Questions about the grid below.
1) Give the entry just left of -2.47.
2) Give the maximum.
3) Give the entry just left of -0.70.
[[-1.65  3.56  2.15  3.70 -0.77  2.01  3.10  2.51  3.12 -0.08  0.01  2.53
   3.24  0.27 -1.56  0.37]
 [-0.02 -4.67 -1.57  0.00  0.20  3.31  0.24  0.49 -3.64  0.98  2.64 -3.28
  -0.25  1.52 -4.85  1.33]
 [ 0.41 -0.37 -1.87 -2.35  1.19  3.02 -1.70 -0.47 -1.09 -2.14 -0.70 -3.28
  -3.45 -0.28  1.80 -0.86]
 [-0.72 -0.98 -1.97 -1.81  2.49 -0.66 -1.09  2.04 -1.85  1.02 -0.19  3.59
  -2.47 -1.53  0.99 -0.60]
 [ 1.54 -2.91  0.80 -0.57 -2.20 -1.20  0.14 -4.29  2.43  1.04  1.77 -0.73
   2.36 -1.45 -2.24  0.50]
 [ 0.78  1.78  0.29 -2.39  2.68  2.12 -2.81  1.81  2.58 -1.51 -3.03  1.50
  -2.75 -3.08  1.78 -2.10]]
1) 3.59
2) 3.70
3) -2.14

W =
812  737  524  170  510  242  631  194  424
702  700  725  227  555  365  507   78  503
553  485  497  508  223  510  841  185  616
The second smallest entry? 170
The third smallest entry: 185
The smallest entry in the last column? 424
The first entry of the smallest entry's row? 702
The fifth-last entry, reading row by row -> 223
The smallest entry: 78
The entry in the top-left corner is 812
The entry just right of the centre entry -> 365

m =
[[729 466 238 156 815 569]
 [277 618 698 839 217 307]
 [344 702 659 492 393 408]
 [306 596 707 736  83 290]
 [315 236 619 197 103 602]
 [618 547 230 684 503 286]
 [716 397 186  56 888 485]
 [213 227 580 140 247 794]
 [617 450 177  47 619 533]
 [349 381 690 265 139 624]
 [627 432 184 273 776 523]
 [151 293 747 234 160 660]
 [332 645 603 622 200 199]
 [192 431 762 330 166 283]
 [604 609 193 646 481 297]]
Rows and columns are numbered from 0.
The entry at row 0, column 2 is 238
The entry in the bottom-right corner: 297
The bottom-left entry is 604
What is the entry in row 1 and column 0?
A: 277
The entry directly above 794 is 485
What is the entry in row 1 and column 2?
A: 698
The top-right entry is 569
The bottom entry of the column that holds the smallest entry is 646
The entry just left of 238 -> 466
The top-left entry is 729
What is the entry directly above 200?
A: 160
The entry at row 2, column 0 is 344
What is the entry directly above 622?
A: 234
What is the entry directly below the smallest entry?
A: 265
The entry just right of 277 -> 618
The entry just left of 569 -> 815
The entry just left of 227: 213
What is the entry directly above 184?
A: 690
What is the entry directly above 315?
A: 306
What is the entry just left of 432?
A: 627
What is the entry in row 2 and column 1?
A: 702
What is the entry directly above 624?
A: 533
The entry just left of the largest entry is 56
What is the entry just right of 230?
A: 684
The entry just right of 238 -> 156
The entry just right of 547 -> 230

Questions about the array below.
1) Which number is the entry just right of -1.62?
2) Which number is the maximum?
3) Which number is the entry just left of -1.61?
4) Which number is the entry just left of the largest entry?
5) Which number is the entry just right of the largest entry?
[[ 2.87  1.36  2.11  0.25 -1.47  2.33 -1.62 -3.92  1.55 -1.00  0.18  5.24
   2.34 -0.54 -0.93]
 [ 1.47  0.48  1.13  0.47 -1.28  1.78 -1.26 -2.35  0.71 -0.15  0.54  3.27
   1.43 -0.48 -0.41]
 [ 3.35  1.52  2.24  0.28 -1.35  2.22 -1.65 -4.22  1.89 -1.32  0.09  5.29
   2.22 -0.39 -1.24]
 [ 1.40  0.42  1.04  0.48 -1.19  1.64 -1.19 -2.19  0.67 -0.14  0.52  2.99
   1.28 -0.43 -0.42]
 [ 2.44  1.16  1.93  0.26 -1.53  2.33 -1.57 -3.58  1.26 -0.71  0.28  4.99
   2.30 -0.63 -0.70]
 [ 1.30  0.36  0.84  0.44 -0.90  1.25 -0.96 -1.83  0.67 -0.22  0.42  2.31
   0.90 -0.26 -0.47]
 [ 1.35  0.39  0.96  0.47 -1.09  1.51 -1.11 -2.05  0.66 -0.15  0.50  2.74
   1.14 -0.37 -0.42]
 [ 2.11  0.97  1.73  0.31 -1.53  2.27 -1.52 -3.26  1.05 -0.50  0.38  4.63
   2.16 -0.65 -0.55]
 [ 4.08  1.61  2.17  0.46 -0.89  1.66 -1.53 -4.34  2.46 -1.86 -0.05  4.58
   1.51  0.09 -1.86]
 [ 1.31  0.37  0.79  0.42 -0.79  1.12 -0.90 -1.76  0.70 -0.27  0.37  2.13
   0.80 -0.19 -0.51]
 [ 1.32  0.37  0.89  0.46 -0.99  1.38 -1.03 -1.93  0.66 -0.18  0.47  2.52
   1.02 -0.32 -0.44]
 [ 1.56  0.56  1.25  0.45 -1.37  1.92 -1.33 -2.53  0.75 -0.18  0.54  3.57
   1.59 -0.53 -0.41]
 [ 1.69  0.66  1.39  0.42 -1.44  2.05 -1.40 -2.74  0.81 -0.24  0.51  3.90
   1.78 -0.59 -0.43]
 [ 4.11  1.51  1.98  0.52 -0.63  1.31 -1.37 -4.09  2.53 -1.95 -0.09  3.91
   1.07  0.30 -2.01]
 [ 1.87  0.80  1.55  0.36 -1.50  2.17 -1.46 -2.98  0.91 -0.35  0.46  4.26
   1.97 -0.63 -0.47]
 [ 3.80  1.61  2.27  0.36 -1.15  2.00 -1.61 -4.39  2.22 -1.63  0.01  5.08
   1.93 -0.16 -1.58]]
1) -3.92
2) 5.29
3) 2.00
4) 0.09
5) 2.22
